In the data rows, zero lies at 4.5, halfway between 4 and 5.
In each game, the first row plays the second. By how much does the first row win? 15 means about a draw, 30 a big win and 0 a big loss. Wins can go round in a circle. Each row has two weighted sums of its numbers, A and B, taken from their middle values. A row wins by its A times the other's B, less its B times the other's A.
[6 7 2 4 7 3 4 5 4 5 4 3 6 2 5 3 3 6]
[4 3 5 4 2 6 5 6 5 6 4 6 4 4 4 4 6 5] >> 15
[5 4 6 3 4 2 1 5 4 2 4 4 5 4 5 3 4 6]
[3 2 8 7 3 5 4 4 5 5 2 7 3 6 4 5 2 4] >> 13
[5 6 4 5 3 5 5 5 4 5 8 6 6 7 1 3 6 3]
[6 6 3 5 7 4 5 4 3 5 4 4 6 4 4 3 4 5] >> 14
[6 7 2 3 6 4 4 6 3 1 6 2 5 6 3 4 7 3]
[0 2 7 7 1 6 6 5 4 9 3 7 1 2 5 7 4 5] >> 19
[4 2 5 3 3 6 7 3 7 5 3 7 3 8 3 5 7 5]
[6 5 4 6 6 4 4 3 4 6 4 3 5 6 4 4 4 4] >> 15
[4 5 3 4 6 6 7 4 3 6 4 3 4 3 6 5 6 3]
[4 4 5 4 7 6 7 2 4 6 2 6 4 6 4 6 5 4] >> 11
[4 5 4 6 2 5 5 5 6 6 7 7 5 5 2 3 6 4]
[4 4 3 5 6 5 4 3 4 6 4 3 6 5 5 3 5 3] >> 16
[5 5 5 3 6 5 4 6 3 3 5 1 4 2 6 6 5 6]
[4 5 4 5 4 3 5 7 6 2 6 5 7 3 7 3 5 3] >> 22
[2 2 5 4 1 6 6 5 5 4 4 7 5 4 5 4 6 2]
[5 7 6 4 4 6 8 4 5 3 6 5 5 7 4 5 6 5] >> 16
[5 3 9 4 4 1 3 3 3 4 3 4 3 5 5 5 4 7]
[3 3 3 4 4 4 5 6 7 5 3 5 5 3 6 7 3 4] >> 13
[4 3 3 5 5 1 5 5 5 6 5 4 4 4 6 5 2 6]
[5 5 6 6 5 4 2 4 4 6 4 3 4 6 5 4 2 4] >> 27
[4 5 3 4 3 3 3 5 5 2 6 4 5 3 6 2 5 2]
[5 5 5 6 7 5 5 4 4 5 4 5 5 5 4 4 2 6] >> 21
[3 5 8 3 6 1 5 2 5 5 2 5 2 5 3 7 4 7]
[2 5 4 6 2 6 3 5 3 6 5 4 2 5 6 5 5 3] >> 20
[4 5 4 2 5 4 7 3 5 3 5 4 6 4 4 5 5 3]
[7 6 4 4 6 2 4 6 5 2 7 3 7 4 4 3 4 5] >> 22
[2 3 4 6 2 4 5 4 4 4 6 6 4 3 6 3 5 2]
[8 8 1 3 5 1 2 6 3 4 8 2 7 3 6 1 5 6] >> 17
[3 1 3 3 3 6 5 4 6 3 3 5 5 5 5 5 6 4]
[3 2 7 5 2 8 5 5 5 4 3 7 3 6 3 6 4 6] >> 12
[4 4 5 7 5 6 6 3 4 7 3 5 3 7 2 5 4 5]
[6 6 5 5 5 6 7 3 5 4 6 7 6 8 1 4 5 5] >> 14
[3 5 4 5 4 4 4 6 5 3 7 3 5 6 6 3 6 3]
[2 3 6 4 4 8 6 5 2 6 1 4 1 3 5 8 5 5] >> 7
[4 6 5 6 5 5 5 5 4 7 2 5 2 1 6 6 1 8]
[6 5 3 4 5 1 6 7 6 4 8 5 7 3 5 3 4 6] >> 28
[2 5 6 6 4 7 4 5 5 7 3 3 2 5 7 6 3 4]
[2 4 7 5 5 7 7 5 2 5 1 5 2 4 4 8 3 6] >> 19
[4 3 7 3 3 8 7 3 6 3 3 7 5 8 2 5 7 4]
[4 5 6 4 6 5 7 3 4 4 2 4 3 7 4 7 5 6] >> 18
[6 7 4 3 4 7 4 5 4 5 6 3 6 3 5 4 5 5]
[4 7 5 4 5 3 3 3 7 2 5 3 5 2 7 7 1 5] >> 16
[4 4 5 6 5 6 4 3 4 4 3 6 4 5 3 3 3 5]
[6 6 4 5 3 4 6 4 6 6 7 6 5 7 1 3 7 6] >> 23
[5 5 5 6 5 6 6 3 2 5 5 6 4 7 2 4 5 4]
[5 6 3 6 7 5 6 3 3 6 4 3 5 5 4 3 5 4] >> 14
[6 6 5 3 5 5 2 5 4 5 6 2 5 2 5 5 6 5]
[3 3 5 2 4 4 5 7 5 4 2 2 2 6 5 6 6 5] >> 13
[5 4 4 5 6 3 2 4 4 3 3 4 6 5 6 3 4 4]
[5 5 6 3 6 1 4 6 4 2 3 3 3 2 6 6 4 6] >> 17
[3 4 5 5 5 3 5 5 5 5 4 4 4 5 4 5 5 5]
[2 4 8 8 2 8 4 3 4 6 1 6 1 5 7 7 1 6] >> 15
[7 8 4 3 6 6 3 5 4 1 9 2 6 7 4 5 6 3]
[6 7 5 4 5 5 7 4 5 3 6 5 7 8 3 4 6 4] >> 18
[1 3 6 7 1 6 5 5 3 8 5 6 2 4 5 5 4 4]
[2 3 5 5 6 4 8 2 7 7 1 6 3 4 6 9 2 6] >> 15
[9 8 3 3 5 4 6 4 5 1 8 4 9 8 2 2 8 3]
[3 3 6 6 5 5 4 5 7 4 2 5 4 6 5 5 3 6] >> 13
[6 5 3 3 7 1 3 8 5 4 6 2 6 3 4 5 2 5]
[4 7 6 6 5 5 5 5 6 4 4 4 4 4 6 7 3 5] >> 12
[7 7 4 2 7 0 4 3 5 3 7 2 7 6 4 3 7 6]
[5 4 5 2 7 1 3 2 5 6 4 5 3 5 3 5 5 5] >> 13
[5 5 3 3 6 4 5 5 2 3 5 2 5 5 4 4 7 3]
[4 5 4 6 4 3 5 5 6 7 4 6 3 3 6 4 3 6] >> 15
[5 3 7 4 4 0 3 4 5 3 5 4 6 5 4 4 5 5]
[6 5 4 7 5 5 4 5 4 5 5 7 4 5 1 3 5 4] >> 20
[4 4 6 4 2 8 8 4 6 6 4 6 5 6 4 6 6 4]
[0 1 6 6 1 6 5 4 6 5 3 7 3 5 5 7 2 3] >> 16
[5 3 6 4 3 8 5 5 5 4 5 7 5 6 2 5 6 5]
[3 4 5 7 3 5 2 7 5 2 3 5 4 3 7 4 4 3] >> 16
[6 6 5 6 5 4 4 4 3 4 4 5 5 3 6 4 3 6]
[3 4 6 3 5 4 5 6 3 3 2 2 2 4 6 6 6 4] >> 15
[4 6 4 4 5 6 5 5 4 4 5 4 3 6 3 5 5 4]
[6 6 3 4 6 2 3 7 6 3 4 1 5 4 5 4 3 6] >> 24
[8 3 3 4 5 3 4 4 5 3 7 5 9 8 0 1 6 2]
[7 5 3 2 6 4 4 7 3 3 5 0 5 3 6 4 6 5] >> 3
[4 4 5 7 4 6 6 4 4 8 5 7 2 6 2 5 4 6]
[3 3 4 6 5 4 4 4 3 7 4 6 2 4 4 6 2 4] >> 14
[4 5 6 4 5 4 4 7 4 6 5 3 4 1 5 5 5 7]
[5 3 5 3 6 5 7 3 6 4 4 4 6 8 2 4 6 4] >> 15
[6 5 5 5 6 3 4 4 6 3 4 5 7 4 4 4 3 5]
[3 2 2 3 4 5 4 4 4 7 5 4 3 6 4 4 7 2] >> 14
[4 5 4 4 4 5 5 5 4 6 5 4 4 1 6 4 6 4]
[7 6 4 5 6 5 4 5 4 4 5 4 7 3 5 4 3 6] >> 14
[4 6 7 6 4 7 4 4 4 5 3 5 4 3 7 6 3 4]
[7 7 3 3 6 2 5 8 5 2 6 3 6 2 5 3 3 6] >> 24
[5 5 5 7 7 6 5 3 4 6 3 5 4 6 4 4 4 5]
[3 3 2 3 4 5 3 6 3 7 6 6 2 5 3 6 5 3] >> 14
[3 3 6 7 3 6 2 4 3 3 1 5 3 5 7 4 4 4]
[5 2 0 2 5 3 3 5 4 6 6 4 4 6 3 3 7 1] >> 17
[5 5 4 5 6 5 6 2 5 6 4 4 5 7 2 4 5 5]
[4 4 3 3 3 4 4 6 5 6 4 4 3 4 5 5 5 5] >> 15
[6 5 5 4 3 6 3 6 5 5 6 4 5 3 3 5 5 5]
[1 4 8 8 3 6 5 5 5 7 3 6 2 6 5 8 3 6] >> 6
[3 5 8 6 3 7 7 3 5 4 3 7 4 6 6 7 5 5]
[3 5 5 6 6 1 4 6 6 7 3 4 2 4 5 7 0 7] >> 12
[5 4 4 5 5 5 3 3 4 4 5 4 5 7 4 4 4 3]
[3 3 6 4 3 5 7 7 5 4 6 6 4 5 6 6 3 5] >> 8
[4 4 6 6 5 5 3 4 3 5 4 6 4 4 4 4 4 5]
[4 7 6 5 3 8 7 4 5 6 6 7 4 6 3 5 5 6] >> 20
[4 3 3 4 5 4 6 5 6 7 3 6 6 4 5 6 3 4]
[8 7 1 4 8 3 5 4 3 3 6 3 8 5 3 1 7 4] >> 11
[7 7 3 5 5 5 3 5 2 4 4 3 5 3 5 3 4 5]
[5 6 4 5 6 4 6 4 3 6 6 3 4 6 3 3 6 4] >> 17
[5 5 5 6 6 6 4 3 3 5 3 3 5 5 6 4 3 4]
[2 3 8 5 4 4 8 5 6 5 4 6 4 3 5 6 4 7] >> 17
[4 3 3 4 6 3 6 3 7 6 3 4 5 4 4 7 4 4]
[4 3 3 3 6 0 3 5 5 6 5 5 4 4 3 6 3 5] >> 14
[3 3 4 4 1 5 5 6 5 5 5 7 4 4 3 5 6 4]
[3 4 4 6 2 4 4 5 4 5 7 5 4 4 3 4 6 3] >> 13
[4 5 6 6 2 7 6 4 5 5 5 7 5 7 2 5 5 5]
[1 3 5 4 3 2 3 5 6 6 2 4 2 3 4 7 3 5] >> 12
[5 6 5 3 4 8 5 4 4 2 7 5 4 5 4 7 5 3]
[4 4 4 3 3 5 7 6 5 5 5 5 5 3 6 4 7 4] >> 18
[6 6 4 4 3 3 4 3 5 3 6 6 6 6 5 2 7 4]
[0 0 7 6 2 9 6 4 5 5 0 7 0 6 7 7 4 6] >> 12
[6 4 4 5 5 4 2 6 6 1 5 4 5 5 4 2 5 4]
[4 3 5 6 4 3 1 5 5 4 2 3 3 6 4 4 2 3] >> 12
[4 4 5 3 3 6 4 4 4 4 5 4 4 5 6 5 5 4]
[4 4 2 2 5 5 5 5 3 5 5 3 4 3 6 4 8 2] >> 16
[3 4 5 6 3 4 5 5 4 3 6 5 5 6 4 3 5 4]
[6 8 5 3 4 6 6 4 4 3 8 4 7 6 4 4 7 4] >> 13
[5 6 4 5 4 5 4 6 4 7 5 3 4 2 7 5 3 7]
[5 5 2 4 5 2 2 5 4 5 7 3 6 2 4 3 7 3] >> 18
[3 4 6 5 5 6 7 4 5 6 3 4 4 2 7 7 3 4]
[4 1 3 3 3 5 2 5 6 4 3 5 3 8 3 3 7 3] >> 9
[4 4 7 5 2 6 5 2 4 5 3 7 3 6 6 6 5 4]
[4 5 6 4 4 4 4 6 3 1 4 3 5 6 6 5 6 4] >> 1
[7 3 3 3 4 5 4 4 6 3 6 5 7 8 0 1 7 3]
[7 4 2 2 8 2 5 4 5 4 5 4 7 5 4 4 4 4] >> 14
[2 1 3 3 4 7 5 4 5 7 3 6 2 6 4 5 6 3]
[3 3 2 5 5 3 4 4 5 5 4 4 3 4 6 5 5 3] >> 13
[5 5 3 4 4 3 4 6 6 5 5 4 4 4 4 4 5 6]
[5 5 4 6 5 3 5 6 4 6 5 5 4 3 6 5 2 8] >> 16
[3 3 7 8 3 7 4 3 5 5 0 8 3 6 3 5 2 4]
[5 5 7 7 4 5 2 4 3 5 2 5 3 2 5 5 1 7] >> 19
[6 6 4 5 5 3 5 8 6 5 6 4 4 3 4 4 2 7]
[3 6 3 5 3 4 4 5 5 7 4 5 3 1 7 5 4 5] >> 11
[6 8 4 4 5 5 5 5 5 3 8 4 7 7 3 4 7 3]
[3 5 6 5 5 5 5 2 6 5 4 3 4 1 7 9 1 6] >> 10
[6 4 4 1 5 5 5 2 6 1 6 3 8 5 5 5 6 3]
[4 5 6 5 6 7 8 3 5 5 4 6 4 8 1 6 5 6] >> 21
[5 2 5 2 3 3 3 7 4 3 3 4 5 4 4 4 6 4]
[2 4 5 6 2 5 4 4 4 4 5 7 3 4 6 4 5 4] >> 15
[5 7 6 4 3 5 4 5 4 3 6 4 5 7 6 4 6 4]
[3 0 5 4 2 5 4 5 6 4 4 7 6 7 3 4 5 2] >> 25
[5 5 7 4 3 7 5 4 5 4 5 5 4 5 5 5 5 6]
[4 5 5 7 6 2 3 4 5 6 4 3 3 4 4 5 1 5] >> 14
[7 7 4 3 4 4 4 6 5 2 7 4 6 4 4 2 5 6]
[4 1 2 2 2 5 1 5 6 4 4 5 3 6 3 4 7 1] >> 3
[4 4 6 6 4 4 2 5 3 5 4 6 3 3 4 5 2 5]
[4 6 7 4 4 7 6 3 6 4 5 5 5 6 6 7 5 5] >> 15
[2 1 7 5 1 7 5 5 5 7 4 6 3 3 5 7 5 5]
[6 6 4 2 4 6 5 4 5 4 6 4 7 4 5 4 7 4] >> 20
[4 4 5 5 4 4 2 6 4 1 2 4 4 5 7 3 5 3]
[8 7 1 2 8 3 6 4 2 3 6 2 7 5 3 2 8 3] >> 17
[7 6 1 4 5 2 1 5 3 3 6 2 7 4 6 1 5 2]
[3 3 8 8 4 7 4 3 3 6 1 7 2 5 5 6 0 6] >> 22
[2 3 7 3 5 1 5 3 5 5 3 4 3 4 3 7 5 5]
[3 4 7 6 4 5 5 5 5 7 4 4 3 1 6 6 5 6] >> 18
[7 7 4 2 5 5 4 7 5 4 8 3 6 4 4 4 5 5]
[5 5 3 6 5 3 5 4 4 6 7 6 5 7 1 2 6 4] >> 16
[3 4 6 7 5 5 7 4 5 5 1 7 4 3 5 6 0 7]
[1 2 6 5 3 7 6 3 5 6 2 4 1 3 7 9 3 5] >> 14
[6 6 5 5 5 4 0 5 3 2 4 5 5 3 5 2 3 4]
[4 3 5 6 4 5 5 4 6 5 4 5 4 7 2 4 4 6] >> 19
[7 5 3 6 5 3 4 4 5 5 7 4 6 7 1 2 6 6]
[4 5 5 4 4 6 5 4 3 5 4 5 4 4 7 6 5 3] >> 24
[5 6 3 5 5 6 4 5 4 7 5 3 4 2 6 4 4 5]
[2 5 5 4 5 5 8 2 6 4 2 5 3 4 5 8 3 5] >> 21
[6 7 4 4 7 1 6 5 5 5 4 5 6 2 5 6 2 7]
[3 5 6 5 4 7 6 5 4 7 4 4 3 1 6 5 5 5] >> 11
[4 4 6 4 2 7 7 4 5 6 5 7 5 6 2 6 5 5]
[6 5 4 3 5 4 4 6 4 3 6 3 5 4 5 4 5 6] >> 12
[3 5 5 7 6 1 5 5 7 7 4 3 3 4 5 6 1 8]
[9 5 0 0 6 3 4 4 7 0 9 3 9 8 1 0 9 2] >> 14
[6 5 3 6 7 5 6 3 4 5 4 5 6 6 3 3 5 4]
[4 3 4 4 5 5 7 2 6 5 3 5 5 5 4 6 4 4] >> 16
[5 5 5 3 6 4 8 2 6 4 4 5 5 7 2 6 6 5]
[4 3 3 2 4 5 5 4 5 3 4 5 5 7 3 3 7 3] >> 12
[5 6 5 2 7 1 5 4 3 4 5 2 4 5 4 4 7 4]
[1 1 7 5 2 4 6 3 5 4 4 7 4 4 4 6 4 5] >> 21
[7 6 3 2 4 5 6 5 6 2 7 5 8 6 3 3 8 3]
[2 2 4 4 3 5 7 6 6 5 4 8 4 3 8 7 3 4] >> 14
[5 2 4 3 4 6 5 3 6 2 4 5 6 5 3 4 6 4]
[2 3 7 6 4 5 6 5 6 6 2 7 3 5 4 6 3 6] >> 16
[4 5 6 6 5 6 4 3 3 7 4 4 3 3 6 6 2 4]
[6 3 2 2 3 4 3 5 6 3 6 5 5 7 3 2 8 3] >> 3
[6 4 3 4 5 4 2 4 4 4 4 3 6 6 5 2 5 3]
[4 3 4 3 4 4 5 4 5 4 5 3 6 4 5 6 5 3] >> 9
[6 3 0 2 5 2 2 5 4 4 7 3 6 5 5 3 7 1]
[5 5 5 5 4 5 6 7 5 6 5 5 3 3 5 5 2 8] >> 1
[5 3 2 4 7 5 4 3 4 6 3 4 6 7 4 3 5 3]
[2 4 6 7 3 7 5 6 4 7 4 8 1 4 2 7 3 6] >> 14
[6 4 5 4 4 2 2 5 4 3 5 4 7 3 5 3 3 6]
[5 5 4 5 4 7 4 6 4 6 6 6 3 5 3 5 5 3] >> 20
[4 3 6 6 4 3 3 5 4 4 5 6 4 4 3 4 5 4]
[3 2 5 3 4 5 4 5 4 2 5 4 4 5 4 4 6 5] >> 15
[5 5 3 6 5 5 2 5 4 4 5 2 6 5 6 2 5 2]
[3 4 5 5 2 5 5 5 4 6 6 6 4 3 5 5 6 4] >> 11
[5 3 6 6 4 4 6 5 4 3 5 6 7 5 4 4 3 5]
[2 1 6 3 2 4 5 4 4 5 4 5 3 5 5 7 6 3] >> 23
[4 4 4 4 5 4 4 5 4 4 5 5 5 5 4 4 5 4]
[3 2 7 8 3 6 3 4 5 5 0 8 3 6 3 5 2 4] >> 15
[6 6 4 3 6 3 6 3 8 1 6 3 8 4 4 6 4 5]
[5 6 5 5 5 2 5 4 6 6 5 4 4 5 3 4 3 7] >> 15
[3 4 7 7 5 6 8 5 4 5 3 8 4 5 4 7 2 6]
[5 6 3 4 3 5 4 5 4 6 6 4 4 1 6 3 5 5] >> 7
[4 5 6 4 5 3 4 6 5 2 2 5 4 4 6 6 3 6]
[7 7 3 4 7 0 4 4 6 4 7 1 6 4 5 3 5 5] >> 15
[7 8 4 5 6 6 5 5 5 2 8 6 6 7 1 4 6 4]
[5 2 3 4 5 5 2 4 5 4 4 4 6 7 4 2 6 3] >> 15
[5 6 3 3 7 3 6 4 4 3 4 3 5 4 4 5 6 4]
[5 6 3 5 5 4 4 5 4 7 5 3 4 1 5 5 4 6] >> 17
[6 6 7 4 3 3 2 3 3 3 4 4 5 5 6 3 5 6]
[5 3 2 2 5 4 3 6 3 3 4 1 5 5 5 3 9 2] >> 11
[4 4 3 5 6 1 4 5 5 6 5 4 4 3 6 5 2 6]
[4 4 5 2 2 4 3 4 6 4 4 5 3 5 5 4 5 2] >> 19
[2 2 4 5 3 6 3 5 3 6 4 6 1 4 3 6 4 3]
[4 3 6 7 4 6 5 3 5 6 2 7 4 7 2 4 3 6] >> 13
[7 4 4 5 5 3 1 5 4 1 4 4 7 5 4 2 4 4]
[4 3 6 6 5 6 6 5 3 3 4 5 4 4 4 5 4 5] >> 11
[6 7 4 5 7 5 5 4 5 5 3 6 6 4 3 4 3 6]
[3 3 5 3 4 5 7 4 4 4 4 5 3 5 5 6 7 4] >> 20
